Each path below is one point turned by a fixed rotation once a step. After each direction that follows a path, write how fast that rotation turns it, in degrees each step (0 if it stays still).
Each turn is a multiple of 5 degrees from 10 to 175, or 0.
Each row of a path follows its step; steps can be skipped.
Rotation 1:
step 0: [ 0.73 -0.67 -0.84  0.16  0.60 -2.47 -1.87  0.21  1.10 -1.61 -1.62 -0.02
  0.10 -1.19  0.00 -0.78  0.17  1.38  2.43  2.56 -2.10 -0.50  0.27 -0.32
 -0.06 -1.45  0.91  0.40 -0.27 -1.54  0.72 -1.73  0.40 -0.32  0.59  0.39
  0.15  1.74 -1.29 -1.29 -2.22 -0.55  1.45 -1.71  0.48]
step 1: [ 1.64  0.44  0.90 -0.94 -1.25 -1.82 -1.81 -0.22 -0.16 -0.05 -1.57  1.17
 -0.25  0.42 -1.94 -0.21  1.23  1.08 -1.56 -0.75  1.55  1.84  2.70  0.22
 -2.10 -2.55  0.35 -0.04 -0.91  0.38 -0.57 -0.44 -1.11 -1.14  0.87  0.53
  1.39  1.49 -0.76 -1.23  1.09 -0.59 -0.47 -0.95  1.08]
step 2: [ 0.28 -0.05  0.08 -2.17  0.64  1.76 -0.49  0.79  0.43 -1.33  0.56 -0.88
  0.08 -0.34 -0.03  0.63  0.47 -0.28 -2.98  1.18 -0.79 -1.22  1.14 -1.14
 -2.80 -1.04  0.84  1.13 -0.97 -1.98  0.89 -2.37 -0.32  0.76 -0.81 -0.67
  0.02  0.64 -0.62  1.20  1.99  0.53 -1.84  1.74  0.71]
step 3: [ 1.33 -1.82 -0.30  0.61  2.91 -2.26 -1.09  0.38 -0.59  0.46 -1.83  0.39
  0.35 -1.64  0.97  0.99  1.00  0.62  0.43  1.42 -1.98  0.78 -0.40 -1.80
 -1.29 -0.29  1.17 -0.35 -0.15 -0.80  1.35 -0.34 -2.09  1.85 -0.22 -0.02
 -0.74 -0.56 -0.24  0.70 -1.92  1.41 -0.68  1.53 -0.24]
step 5: [-0.59 -0.72 -0.30 -1.81 -1.32  1.93 -2.18  0.31 -0.48 -0.53 -0.68 -0.94
 -0.53 -0.97  0.26  1.07 -0.34  0.52 -0.22 -0.75 -1.65  0.72  1.35 -1.49
 -0.30  1.40  2.08  1.03 -2.16 -1.61  0.21 -1.65  2.47 -1.75 -1.01 -1.22
  0.92  1.81  0.35 -1.13 -0.10  0.66 -0.78  0.05  1.15]
step 6: [ 1.33  0.03  0.87 -0.26  2.05 -1.46 -1.21  1.65  0.71  0.20 -1.18 -1.55
 -0.51 -1.51  0.35  1.61 -0.61  0.54  0.52  0.33  1.26  0.14  1.24 -0.77
 -1.79 -0.59  2.46 -0.41 -0.58 -0.42  1.12 -1.69 -0.08  1.14  0.73 -1.80
  0.84  0.39  0.03  0.84 -2.22  0.01  2.70 -1.93  0.87]
step 7: [ 0.77  0.34  0.99  1.85  0.36 -1.95 -1.58 -0.20  2.01 -0.01 -0.91  0.61
 -0.65 -0.26  0.86 -0.08  0.66 -1.77 -0.58 -0.11  1.71  1.01  0.42  0.17
 -2.08 -1.76 -0.17  0.53 -0.29 -1.95 -1.69 -2.89 -0.97  0.23  0.02  2.14
  0.92  1.40  0.44 -0.19  0.39 -0.50 -2.17 -1.52 -1.07]
step 8: [-0.29 -0.43 -0.40 -1.17 -1.52  0.95 -2.75  0.55  0.34 -0.45  0.35  0.63
  0.10  0.90  1.70  1.15  0.57  1.23  0.56  0.83 -1.60  1.44  1.10 -0.51
 -1.84  0.10  1.08  1.15 -1.42 -2.57  0.83 -1.25 -1.88 -0.80  1.95  0.56
 -0.50 -0.19  0.50 -0.51  2.40  0.37 -0.34  2.29 -1.04]
step 9: [ 2.16 -1.22  0.56 -1.12  0.46  0.87 -1.26  0.58  0.14 -1.57  0.13  0.53
  0.80 -1.66  0.22  0.01 -0.31  0.22  1.17  1.28 -0.51 -0.32 -0.07 -0.43
 -1.41 -1.64  1.80  0.25 -0.24  0.46  2.12 -0.45 -3.66 -0.10 -1.33 -2.44
  0.05  0.56  0.38 -1.58 -2.73 -0.52  0.31  0.85  0.24]
step 10: [-0.06 -1.22 -0.75  1.69 -0.30 -2.12 -0.89 -1.03  1.11 -0.59 -0.71  1.20
  0.01 -3.10 -0.46 -0.47 -0.07  2.58 -0.92 -0.53 -0.66 -1.08 -0.06 -0.81
 -1.10 -1.18  0.70 -0.49 -1.09  0.44 -2.01 -1.25 -1.29 -0.94 -1.39  0.30
  2.47  2.23 -0.85 -0.09  0.12  1.07 -1.50 -1.34  0.51]
[ 0.18 -0.34 -0.40  0.25  0.36  0.13 -0.32  0.00  0.29  0.92 -0.35 -0.03
 -0.50  0.34  0.21  0.55 -0.38 -0.34  0.38 -0.27  0.93  0.10 -0.23  0.74
 -0.45  1.58  0.30 -0.08  0.02 -0.25 -0.05 -0.50  0.51  0.11 -0.41 -0.33
 -0.20  0.24  0.06 -0.39 -0.02 -0.32  0.12  0.18 -0.04]  40
[-0.71 -0.95 -0.26 -0.34  0.29 -0.41 -0.44  0.17 -0.02  0.03 -0.54 -0.31
 -0.02  0.25 -0.07  0.69 -0.17  0.64  0.65  0.38 -0.77 -0.03 -0.29 -0.13
  0.39  0.14  0.36 -0.11  0.02 -0.30  0.55  0.39  0.32  0.55  0.78  0.37
  0.04 -0.51  0.11 -0.51  0.82  0.36  0.17 -0.34  0.45]  135
[-0.10  0.08 -0.40 -0.12  1.23 -0.08  1.13  0.90 -0.20  0.19  0.27  0.02
  0.02  0.02  0.67 -0.26 -0.48 -0.19  0.39  0.40 -0.40 -0.28 -0.48 -0.05
 -0.36 -0.13  0.96 -0.08  0.04  0.32 -0.35 -0.11 -0.40 -0.14  0.27 -0.39
  0.17  0.13 -0.17  0.20 -0.63 -0.07 -0.33 -0.34  0.64]  110
[-0.42  0.04  0.48  0.03  0.71  0.12 -0.29  0.19 -0.09  0.19  0.32  0.64
 -0.64  1.11 -0.68  0.00  0.13 -0.38 -0.38  0.53  0.49  0.19  0.24  0.16
 -0.52 -0.77 -0.13 -0.17  0.04 -0.91  0.10 -0.27  0.48  0.10  0.68  0.40
  0.46 -0.21 -0.12  0.57 -0.18 -0.49  0.30  0.16  0.24]  65
[-0.56 -0.46  0.39  0.75 -0.46  0.13  0.34  0.01 -0.87  0.01  0.18  1.25
 -0.33 -0.23 -0.20  0.26 -0.54  0.07  0.02  0.24 -0.70  0.22 -0.79  0.30
 -0.14  0.12 -0.27  0.68 -0.62 -0.28  0.43  0.19 -0.38 -0.08 -0.68 -0.29
  0.01  0.22  0.15 -0.19 -0.34  0.09  0.63  0.00 -0.05]  70
[-0.24 -0.49  0.34 -0.61  0.14  0.22 -0.09 -0.42  0.42  0.01  0.26  0.85
  0.10 -0.19  0.76  0.06  0.28  0.74 -0.64 -0.27 -0.38  0.04 -0.30 -0.09
 -0.39  0.26  0.26 -0.78  1.18  0.16  0.03  0.45  0.20  0.17 -0.69  0.26
  0.74 -0.19  0.07 -0.02 -0.33 -0.33 -0.11  0.66  0.09]  55
[ 0.95 -0.53  0.14  0.23  0.32  0.27 -0.22  0.48  0.28 -0.48 -0.15  0.13
  0.15 -0.89 -0.36 -0.12 -0.14 -0.08  0.28  0.78  0.06 -0.10 -0.26  0.36
  0.26 -0.19 -0.17 -0.82  0.17  0.26  0.53 -0.68  0.63  0.00 -0.11 -0.19
 -0.38 -0.84  0.16  0.43 -0.67  0.67  0.58  0.23 -0.19]  115
